In the data rows, 128 means zero.
Some points:
[ 75 109  95 102  64 161 180 163 127 124  82 138 147 126 115 133 124 148
 191 153 113 177 169 107 118  85  95 116 144 126 124 152  30 195  90 137
 142 162  70  88 116 117 140 106 139 138 173 132 154 163 122  83 108 183
 137  97 131 133 102 104  59 164 164 127]
[133 153 162 163  98 163 168 144 129  96  93 136 136 146 151 148 147 164
  94 154 133 167  45 176 131 129 122 128 227 168 106 148 131 107 157 151
 143 114 101 139 128 133 196 153 160  53 106 107 112 106 120 129 139 140
  61 116  96 129 127 161 127 114 100 158]
[127 122  99 149  96 136 160 125  98 215 149 173 185 110 121 133  72 145
 148  91 146 146 109 157 185 180 123  99 132 125 132 142 132 168 164 124
 125 215 113 135  56 106 141 111 146 167 137 153 185 117 177  69  91 138
  94 157 142 158 104  64 114  90  84  95]
[117 169  87  48 158 190 154 154 128 137 120 132  96  58 124 124  83 194
  97 141 154 152 112 164 117 139  83  97 134  99 134 104 123  99 148 137
 133  77 136  80 103 131  71 139 100 147 163  80 139 119 143 151 149  80
 174 128 160 145  81 114 156 114 115 100]
[118 182 132 195 133 127 185  97 116 109  94 105 140  60 109  93 130 152
 129  89 129 137 170 143 144 126 122 196  92 109 132 143 110 131 122  97
 134 182 152 160 133 122 186 212 126 142  95 120 116 124  98 102 110 129
 210 156 131 146  85 146 152 117 108  65]
[187 154  97 119 102 117 106 183 132  95 121 117 176 155 169 167 118  89
 179  85  98 162 174 145  58 168 154 136  57 115 183 112 158  95 134  89
 102 143 136 126  98  94  81 131 132  54 108 113 109 149 133 127 115 140
  86 133 152 107 155 134 129 135 146 102]
[169 111 128 143 131 124  86 180  86 123  97 139 159 126 129  79 172  96
 151 136  87 131 152 122 124 108 142 188 174 133 139 156 155 178 140 156
 137 104  87 150 122  82  64 130 132 171  95 166 156 141 101 143 169 103
 103 175 153  48 146  79 171 177  94 156]
[ 84 172 115 180 131 124  82 171 150 113 143 125 140 125 168  74  95  32
 137  98 126 152 176  84 149 155 131 108 104 123 107 177  93 150  95 127
 143 103 117  99  98  82 148 120  75 117 130 131 107  68 133 145 143 108
 184  89 119 139 202 139 205 106 162 200]
[173 108 160 118 139 142 132 238 107 196 126 167 205 197 108 157 115 136
 153 114 104 157 109  75 129 107 167 181 108  95  97 147 103 159 146 116
  80  89  92 124 114 172 161 122  96 136 120 171 109 155  80 178 143 149
 137 122  92 108 153 165 130  48 113 105]
[131 146 155 146 120 162 114 124 171 146 112 124 162 185  61 146 114 115
 109 201 148 106 100 178  76 142 170  92 130 141 154  78  75  51 100 161
 117 129 185 176 152 155 123 121 140 158 140 130 164 132  97  87 115 143
 120 144  90  99 146 134 151 146 114 194]
[110 120 110 120 175 131 118 167  57 135 136 121 100  85  78 138 179 121
 126 127 136 167 153 195 140 107  78 155  91  96 110 107 165 151  88 129
 190  72 149 167 106 162 146 100 112  98 190 187  71  90 160 137 116 183
  98 130 128 161 138 102  96 155 120 164]
[151 175 160 129 150 123  85  82 131 164  42 192  71 123  92 116 140 194
 163 162 110  89 128 135 111 121 136 114 129 123 116  75 167 120 118 164
 163 160  86  56 130 127 125 122  89 122 102  97  90 128 137  62 115  91
 102 148 125 171  70 131 112 112 171 101]
[140 168 133  92 186  62 103 119 201 121 137  88 151 162 177 170 169 138
  79 155  56 149 131  79 164 102 186 115 155 176 148 136 161 118 112  73
 130 186 178 149 158 160 108  94 158 108 161 200 149 103 117 146 141 123
 146  88 166  90 145 127 146 113 114 110]
[135 161 110 127 126  98 103  78 106  69 123  88 145 115 100 146 134 111
  99 147  90 119  98  95 104 129 104 158 153 135 109 137 132 103 143 150
 199  98 122 142 125 190 123  81 190 165 145  40 142 179 234 119 117 125
 176 161 135 152 148 118  92 118 149 110]
[128 114 149 183  72 162 123  97 124 127 169 118 140 145  83 169 129 105
  69 118  84 157 178  96 170 106 140 119  78  91 167  88 110 161 215  64
 155 111  71 106 125 103 118 166  95 125 128 131 131 138  62 162 179 129
 116  85 101 127 161 121 102 100  91 179]
[120  92 190 109 124 134 167 132 116 106 141  93 136 134 142  75 135 134
  92  77  91 166 124 118 126 181 176 108 145 138  73 115  51  83 148 148
 133  61 164 128 186 152 127  89 163 105  88 189 158 136 141  85 140 135
  87 134 127 148  46 121 109 131 170 131]
[ 99  96 121  99 176 155 169 158 162 125 143 114  57  79 100 143 102 100
 148 162 187  78 121 152 147 135 123 166 144 138 177 140 139  98 116 120
 192 137 145 102 128  74 138 155 146 122 127 148 122 168 144 152 130 135
  97 153  84 113 105 110  99  63 189 108]
[173  83 127 127 101  67 134 127  95 145 155 162 130  98 129  94 188 136
  53 137 111 116  75 138 131 138  60 109 140  41 136 120  83  88  71 175
 151 131 128  92 157 143 108 121 173  96 178 122 130 111 151  84 144 111
 147 137 106  74 157 182  94 140 165 121]
[123  95  79 146 143 185 179  29 125 186 131 113 112  97 176 110 139 139
 146 175 169 118 153 116 139  95 111  97  89 100 148 138 130 137  99 169
 133 174 184 130 117 116 131 109 104 102  54  56  94 142 152 228 109 162
 109 161 150 182  89 110 185 114 117 122]
[135  81 119  95 164 107 114 180 113 162 125  96 115 176 128 151 121 108
 110  96 155 142 160  61 132  94 139 162 122 199 135 132 148 165 192 157
 128 138 152  51 129 138 112 154 157 122 141 174 125 102 145  92 157  91
 126 135 122 120 180 204 152 220  98 116]
[ 61 103 171 118 101 120 126 132 162  96 134 214 108 125  75 112 129 117
 154 107 117  95 103 127 128 179 124 117  90 150  60 130 156  79 109  86
  53 151 147 117 160 142 149 114 172 116  99  72 142 141 119 167 154 134
 136 111 119 115 141  98 147 178  63 156]
[148 131  96 166 125 130 131  93 197 120 158 124 106 171 161 154 138 127
  96 128 146  75 150  97 141  89 121 103 131 159  34 118 160 116 112 102
  72  98 151 175 149 112 110 171  92 155 155 134 110 176 141  97 113  90
  69  98 155  79 170 101 120 131 159 108]
[ 97 167 123 101 110 113  95  60 149  88 197 146 128 160 161  94 110 134
 147  88 173  62 106 135 144  86 143 152 160 132 144 174 115 116 123 110
  66 105 164 127 113 167 130 110 148 126 111 113  48  96  49 106  72  89
 137 132  95 144 122 107 134 169 117 154]
[ 94  99 173 128 132 100  88  81  51 102  78  82  87 107 212 120  69 158
 144 137 150  75 111 152 150 177  85 148  80 125 165 148  92 175  68  96
 123 140 124 137  88 138 136 146  85 150 148 107 173 123 129 141 116 160
 115 102 135 176 118 101 145  95 100  96]
[188 126 116 114 151  61  79 111 128 140 156 144  73 123 103 156  94 117
 139 144 146 191 143 142  96 153 180 133 155 126 106 141 111 191 169 123
 124 120  98 181 111 102 112 150 105 127  84 112 130  96  99 167 105 167
 181  99 155  67 131 166  77 116 129 132]
[112 108 158 106 135 128 164  90 161 119 125 106 118 111 141 152 163 115
 131 105 141 117  34 143  92  90 128  88 146 137 150  98 187  93 132 184
 110 158  47 146 112 120 113 145  62 167 136 163 132 175 155 131 165 108
 166 181 182 188 121 173  86 158 147 128]
[127 110  91 134 111 137 111 141 134  97 168  97 131 161 142 102 148 129
 175 129 156  52 174 125 112 137 113  71 145 156 172 100 240 127 144 111
  79  97 156 177 241 115 159  85 160 171 143 108 159  79 118 166 103 110
 141  83 105 138 113 144 166 131 155 117]
These points spread out most along one direction. Take the direction at right angles to it along which they spread out most. Then take the direction at right angles to both along which they spread out most. Go by this last direction. How many in every 100 of the points above lie lower along it than each point below? Answers are rounded to whole numbers. More than half of the points above lie lower than the first one.
[117 169  87  48 158 190 154 154 128 137 120 132  96  58 124 124  83 194
  97 141 154 152 112 164 117 139  83  97 134  99 134 104 123  99 148 137
 133  77 136  80 103 131  71 139 100 147 163  80 139 119 143 151 149  80
 174 128 160 145  81 114 156 114 115 100] -> 48
[ 61 103 171 118 101 120 126 132 162  96 134 214 108 125  75 112 129 117
 154 107 117  95 103 127 128 179 124 117  90 150  60 130 156  79 109  86
  53 151 147 117 160 142 149 114 172 116  99  72 142 141 119 167 154 134
 136 111 119 115 141  98 147 178  63 156] -> 22
[ 94  99 173 128 132 100  88  81  51 102  78  82  87 107 212 120  69 158
 144 137 150  75 111 152 150 177  85 148  80 125 165 148  92 175  68  96
 123 140 124 137  88 138 136 146  85 150 148 107 173 123 129 141 116 160
 115 102 135 176 118 101 145  95 100  96] -> 7
[112 108 158 106 135 128 164  90 161 119 125 106 118 111 141 152 163 115
 131 105 141 117  34 143  92  90 128  88 146 137 150  98 187  93 132 184
 110 158  47 146 112 120 113 145  62 167 136 163 132 175 155 131 165 108
 166 181 182 188 121 173  86 158 147 128] -> 81
[140 168 133  92 186  62 103 119 201 121 137  88 151 162 177 170 169 138
  79 155  56 149 131  79 164 102 186 115 155 176 148 136 161 118 112  73
 130 186 178 149 158 160 108  94 158 108 161 200 149 103 117 146 141 123
 146  88 166  90 145 127 146 113 114 110] -> 52
[148 131  96 166 125 130 131  93 197 120 158 124 106 171 161 154 138 127
  96 128 146  75 150  97 141  89 121 103 131 159  34 118 160 116 112 102
  72  98 151 175 149 112 110 171  92 155 155 134 110 176 141  97 113  90
  69  98 155  79 170 101 120 131 159 108] -> 33
[173  83 127 127 101  67 134 127  95 145 155 162 130  98 129  94 188 136
  53 137 111 116  75 138 131 138  60 109 140  41 136 120  83  88  71 175
 151 131 128  92 157 143 108 121 173  96 178 122 130 111 151  84 144 111
 147 137 106  74 157 182  94 140 165 121] -> 96
[ 84 172 115 180 131 124  82 171 150 113 143 125 140 125 168  74  95  32
 137  98 126 152 176  84 149 155 131 108 104 123 107 177  93 150  95 127
 143 103 117  99  98  82 148 120  75 117 130 131 107  68 133 145 143 108
 184  89 119 139 202 139 205 106 162 200] -> 4
[188 126 116 114 151  61  79 111 128 140 156 144  73 123 103 156  94 117
 139 144 146 191 143 142  96 153 180 133 155 126 106 141 111 191 169 123
 124 120  98 181 111 102 112 150 105 127  84 112 130  96  99 167 105 167
 181  99 155  67 131 166  77 116 129 132] -> 41
[169 111 128 143 131 124  86 180  86 123  97 139 159 126 129  79 172  96
 151 136  87 131 152 122 124 108 142 188 174 133 139 156 155 178 140 156
 137 104  87 150 122  82  64 130 132 171  95 166 156 141 101 143 169 103
 103 175 153  48 146  79 171 177  94 156] -> 56
